(in the rows, 100 means zero)
The rows of R fall into 4 groups, and each row is roughly a mix of its group's hidden directions.
R (115 x 11):
[[83,127,129,51,85,78,92,104,102,106,69],
[113,100,85,53,103,107,89,124,102,103,48],
[105,84,93,152,105,95,116,85,95,73,143],
[81,83,120,90,101,46,62,78,103,89,95],
[86,109,122,146,87,76,103,74,120,93,138],
[113,100,50,115,119,122,97,134,121,78,82],
[85,103,115,140,92,92,129,74,115,105,147],
[110,118,98,61,95,99,79,123,115,121,50],
[72,131,77,83,120,84,91,97,104,127,54],
[101,91,103,136,92,83,89,68,131,76,141],
[101,101,90,50,113,101,75,114,87,125,58],
[82,98,80,124,111,54,71,84,106,81,67],
[91,102,120,115,72,103,143,102,137,108,136],
[121,116,105,117,112,134,133,118,73,84,139],
[105,146,132,95,93,86,81,129,100,76,71],
[116,86,71,152,108,120,113,94,98,90,138],
[93,130,112,133,86,104,133,86,140,87,127],
[126,78,90,67,97,104,68,121,59,95,76],
[100,66,122,76,64,123,119,127,114,128,103],
[71,70,105,55,121,83,95,94,86,124,73],
[104,65,122,126,83,78,67,72,88,81,124],
[89,124,96,72,82,113,147,114,142,105,96],
[89,72,139,106,88,68,87,85,115,84,141],
[83,132,112,138,93,99,121,82,130,69,124],
[128,90,118,106,104,147,132,127,100,93,130],
[120,106,72,109,95,145,100,70,78,80,69],
[107,143,112,53,68,96,103,102,83,101,77],
[137,113,94,106,143,126,105,109,71,83,71],
[73,69,138,100,107,64,86,65,87,92,107],
[94,83,105,124,84,115,142,85,117,105,149],
[147,93,97,110,128,120,79,104,95,53,103],
[129,94,95,112,89,154,139,120,94,106,110],
[108,86,113,47,85,91,81,96,64,91,71],
[99,117,121,41,81,84,103,92,100,118,69],
[116,80,76,96,128,128,102,99,44,89,99],
[95,95,102,51,103,82,66,125,75,95,70],
[71,95,126,91,96,56,110,120,132,122,124],
[92,88,120,65,104,89,62,122,87,96,54],
[66,76,83,74,134,89,96,106,96,142,79],
[95,120,97,161,96,93,98,93,121,93,137],
[95,113,84,90,109,110,78,81,66,79,45],
[106,74,71,86,125,66,61,108,113,128,88],
[103,119,105,72,72,120,131,124,127,120,67],
[96,64,72,134,117,69,86,78,114,104,127],
[123,115,97,134,108,128,129,100,80,78,141],
[135,95,76,112,114,141,101,98,58,78,93],
[114,104,86,87,118,128,96,106,45,79,70],
[93,89,85,45,117,113,104,118,88,114,60],
[111,82,70,114,138,140,114,127,81,116,92],
[106,95,128,106,95,86,112,128,126,116,156],
[92,125,81,60,124,116,89,133,104,113,63],
[109,91,103,56,115,118,101,118,72,127,59],
[79,77,83,133,156,99,79,101,89,112,100],
[87,144,127,55,75,82,104,98,99,106,82],
[104,93,112,103,138,141,138,104,121,70,91],
[119,82,63,142,118,128,120,99,100,100,128],
[116,93,90,114,65,144,138,115,96,109,125],
[104,90,109,134,73,93,116,80,86,82,153],
[124,110,47,105,86,106,74,93,80,76,75],
[99,148,139,102,76,89,97,123,122,82,82],
[115,105,106,153,85,99,108,104,128,90,143],
[70,81,97,69,129,83,81,85,73,124,70],
[94,91,116,123,81,105,133,91,127,106,154],
[105,111,92,60,110,120,84,108,67,103,51],
[83,86,116,118,95,50,76,62,113,88,117],
[103,72,112,47,110,99,93,93,72,115,65],
[97,63,113,69,98,72,67,93,123,99,67],
[120,123,74,90,112,146,118,129,106,77,79],
[96,65,77,138,118,74,92,77,106,97,136],
[75,108,125,75,89,64,69,105,128,84,73],
[111,80,50,104,121,102,91,94,76,92,57],
[71,84,122,79,100,53,65,89,124,102,94],
[68,88,114,86,148,116,132,86,115,92,79],
[132,99,97,76,126,135,99,132,84,96,63],
[92,135,125,69,69,78,74,106,91,78,78],
[116,86,87,59,81,108,78,130,67,93,71],
[118,107,102,45,87,104,91,110,78,108,58],
[81,104,87,91,114,68,64,79,132,107,61],
[87,95,146,87,73,65,68,78,90,90,102],
[101,127,142,100,73,95,120,129,136,104,121],
[95,58,128,124,101,86,57,93,75,85,108],
[68,120,136,95,99,81,129,76,113,129,124],
[82,75,108,118,101,90,104,70,113,111,159],
[94,115,126,106,65,106,118,91,150,114,127],
[92,88,71,132,156,118,89,110,95,119,96],
[82,72,85,72,113,69,77,95,122,143,97],
[138,128,68,122,85,131,107,129,113,110,109],
[83,75,92,127,109,73,77,60,116,104,136],
[86,125,99,94,110,130,145,121,93,141,88],
[105,104,120,55,128,109,93,141,72,98,83],
[87,130,88,155,91,81,78,85,101,96,128],
[117,120,110,77,112,124,98,129,52,82,74],
[131,115,108,155,89,114,108,92,117,93,133],
[76,110,108,86,119,47,69,83,78,93,83],
[92,89,117,103,101,51,63,77,94,69,119],
[119,80,86,68,111,114,77,127,84,100,52],
[90,64,61,98,126,69,72,83,100,118,88],
[123,96,136,99,81,102,94,86,82,42,103],
[97,131,95,120,107,130,141,106,139,78,108],
[105,101,67,147,122,127,125,109,106,97,129],
[80,130,108,55,106,93,100,126,114,108,58],
[78,77,100,100,64,91,97,86,152,128,97],
[83,131,107,52,104,95,107,121,116,114,60],
[90,102,94,106,105,92,55,137,108,60,70],
[76,57,123,85,116,72,103,81,103,140,102],
[78,74,137,106,91,57,86,68,94,101,119],
[82,104,112,154,130,103,106,80,115,73,122],
[97,104,94,52,101,124,115,119,76,116,58],
[86,103,119,149,94,81,108,80,126,95,140],
[126,85,83,82,109,128,84,127,60,99,67],
[65,108,96,143,121,88,113,87,132,119,124],
[112,91,110,149,100,86,105,61,105,77,133],
[128,98,83,121,76,143,124,112,97,85,135],
[81,102,125,106,127,51,73,74,104,82,113],
[68,99,104,39,88,81,108,98,98,105,73]]

Which two rows in each list fit none of the groups? Every other row fits one group, some only roughly. Give them in the order they come.
  * q_177: [104,95,100,141,89,77,96,71,89,71,144]
  * q_762: [69,87,135,102,115,73,98,87,144,121,115]
  * q_518: [92,85,110,121,78,48,82,86,125,97,133]
  * q_200: [106,105,101,143,76,90,94,75,101,70,145]
  * q_693: [83,119,143,119,77,91,134,110,124,87,126]
  * q_717: [87,124,121,48,84,120,102,103,96,116,64]
  * q_208: [100,99,105,144,80,107,135,73,114,105,139]
  * q_18: [120,118,113,136,91,125,133,96,134,85,126]
  * q_714: [112,111,97,71,101,149,110,100,57,93,74]
  * q_179: [104,124,118,128,66,128,138,90,118,78,112]
  * q_645: [94,107,119,47,94,89,86,127,116,138,87]
  * q_411: [119,114,87,96,93,101,57,98,47,82,81]
  * q_889: [115,78,61,90,127,99,60,125,102,90,72]
  * q_845: [89,92,96,100,107,81,55,88,48,76,93]
 => q_518 q_889
  * q_69: [117,79,63,120,105,145,124,75,81,93,103]
  * q_315: [101,114,119,93,61,71,63,92,109,60,95]
  * q_871: [99,145,81,133,83,105,122,99,114,76,134]
  * q_890: [114,68,108,127,58,109,115,86,99,87,141]
  * q_993: [109,51,72,110,128,98,99,105,84,114,139]
  * q_790: [60,101,100,114,98,62,99,80,118,143,118]
  * q_559: [119,114,94,95,88,113,66,129,56,70,80]
  * q_927: [57,86,112,95,87,69,124,93,132,127,119]
  * q_939: [89,125,86,87,53,128,141,105,117,100,109]
  * q_406: [102,101,100,156,103,89,97,75,104,64,130]
  * q_232: [106,69,88,139,95,138,126,92,103,85,131]
 => q_939 q_232
  * q_995: [109,121,51,114,138,108,83,94,74,115,86]
  * q_548: [83,142,62,89,115,120,96,127,97,81,72]
  * q_242: [132,96,76,105,126,127,94,115,53,80,83]
  * q_582: [96,88,111,52,84,91,71,128,110,78,69]
  * q_265: [99,98,99,140,89,123,114,58,99,77,137]
  * q_612: [63,87,137,86,106,74,92,97,139,114,123]
  * q_512: [103,128,95,60,110,125,131,118,84,130,76]
  * q_659: [109,127,84,78,134,118,99,120,77,105,53]
  * q_304: [98,77,120,115,64,120,126,101,135,110,136]
  * q_602: [82,105,98,49,76,81,115,97,110,142,86]
  * q_827: [107,103,84,154,92,105,108,85,97,78,146]
  * q_382: [108,90,93,65,130,129,95,111,73,79,59]
  * q_536: [81,128,100,122,67,78,118,92,137,114,132]
  * q_3: [135,128,93,131,86,123,78,99,76,63,105]
  * q_213: [114,96,61,150,105,118,111,100,103,81,132]
 => q_995 q_582
  * q_441: [110,135,83,131,76,102,122,84,109,79,141]
  * q_221: [133,89,94,124,102,130,90,82,78,50,105]
  * q_38: [93,90,134,133,91,88,123,83,133,83,136]
  * q_371: [130,62,64,99,109,126,124,112,97,124,120]
  * q_279: [75,129,139,76,77,94,130,120,119,105,82]
  * q_353: [115,102,61,82,87,106,82,105,72,102,48]
  * q_425: [115,107,81,66,121,138,106,120,85,86,60]
  * q_583: [112,134,71,81,108,130,113,138,86,97,71]
  * q_640: [120,104,75,74,112,110,75,115,82,106,45]
  * q_661: [98,96,123,50,63,72,93,83,85,117,89]
  * q_437: [133,109,88,106,101,143,136,117,87,128,121]
  * q_572: [98,78,83,65,131,106,78,113,71,115,61]
  * q_902: [104,124,105,129,68,137,137,80,107,78,103]
  * q_234: [101,69,93,136,107,100,112,79,103,102,156]
 => q_221 q_437
  * q_263: [111,104,92,149,119,117,119,106,93,76,144]
  * q_947: [96,121,117,53,86,109,111,128,102,111,56]
  * q_918: [103,135,80,67,96,105,93,134,111,85,57]
  * q_414: [121,110,65,105,111,139,98,140,80,85,79]
  * q_591: [89,103,99,77,117,58,55,117,106,112,70]
  * q_254: [105,152,97,67,77,101,95,123,89,83,72]
  * q_314: [115,80,81,124,110,134,134,93,64,80,122]
  * q_474: [86,99,117,47,102,81,93,106,119,117,58]
  * q_808: [109,92,76,67,124,93,76,121,75,112,56]
  * q_628: [88,94,87,127,141,119,127,101,115,134,131]
 => q_263 q_628
  * q_760: [70,100,85,120,72,74,92,69,142,115,112]
  * q_914: [83,76,101,131,99,74,107,81,126,107,150]
  * q_243: [117,91,69,95,125,116,81,100,51,85,70]
  * q_468: [71,136,92,81,125,114,120,120,118,137,84]
  * q_692: [116,73,89,126,91,87,55,70,86,74,118]
  * q_98: [75,122,138,112,70,95,130,96,133,95,122]
  * q_998: [93,130,128,130,82,112,135,96,119,87,136]
  * q_922: [77,113,110,67,87,67,94,114,135,123,67]
  * q_114: [87,85,113,55,87,122,106,141,125,123,92]
  * q_503: [106,91,104,56,95,90,68,117,100,93,49]
  * q_313: [132,76,77,111,53,137,108,105,98,90,107]
 => q_692 q_998
  * q_594: [112,123,61,78,112,124,112,135,111,98,65]
  * q_579: [123,108,78,138,76,133,131,94,92,95,129]
  * q_766: [99,118,93,80,98,79,74,114,121,108,41]
  * q_807: [95,123,107,58,98,109,102,137,95,86,54]
  * q_449: [104,135,72,139,131,114,112,117,129,104,91]
  * q_677: [126,89,121,112,114,82,82,90,69,54,128]
  * q_955: [118,85,81,111,89,152,139,84,92,102,120]
  * q_824: [104,134,71,89,140,108,89,107,93,102,54]
  * q_800: [133,99,76,87,124,111,77,122,63,89,67]
  * q_694: [129,56,97,123,80,93,78,70,94,81,122]
 => q_807 q_449
  * q_828: [92,100,114,143,84,66,70,79,91,86,131]
  * q_481: [107,59,78,121,125,93,95,87,95,108,150]
  * q_928: [94,88,99,122,76,106,119,70,146,116,135]
  * q_87: [122,79,90,121,58,85,99,75,104,83,142]
  * q_14: [148,116,75,110,103,142,97,118,85,82,88]
  * q_479: [78,96,121,102,65,83,120,76,94,91,151]
  * q_676: [79,133,122,120,71,77,114,78,124,78,126]
  * q_706: [86,116,135,90,66,76,100,77,96,55,106]
  * q_156: [90,133,146,105,75,83,95,107,139,97,117]
  * q_76: [75,107,123,122,73,86,123,80,140,102,131]
 => q_87 q_479
  * q_935: [103,109,86,154,96,111,113,91,95,83,147]
  * q_397: [94,93,103,41,83,82,87,96,78,115,67]
  * q_551: [115,133,121,82,64,138,122,109,112,98,75]
  * q_216: [85,129,136,80,67,106,126,113,134,115,104]
  * q_463: [121,76,67,74,116,94,74,87,56,92,114]
  * q_616: [116,61,103,65,60,101,71,121,95,87,93]
  * q_556: [92,65,103,147,115,95,105,76,109,108,140]
  * q_754: [87,92,86,72,125,69,59,103,89,117,65]
  * q_758: [99,149,119,80,95,129,118,134,103,94,76]
  * q_60: [97,104,119,132,110,100,113,87,124,83,159]
  * q_738: [82,95,98,89,108,54,59,98,133,125,92]
  * q_688: [115,79,79,142,88,89,82,83,122,65,127]
  * q_898: [80,113,125,49,102,98,112,133,80,116,79]
  * q_620: [102,112,111,150,89,85,74,87,96,62,127]
 => q_463 q_758
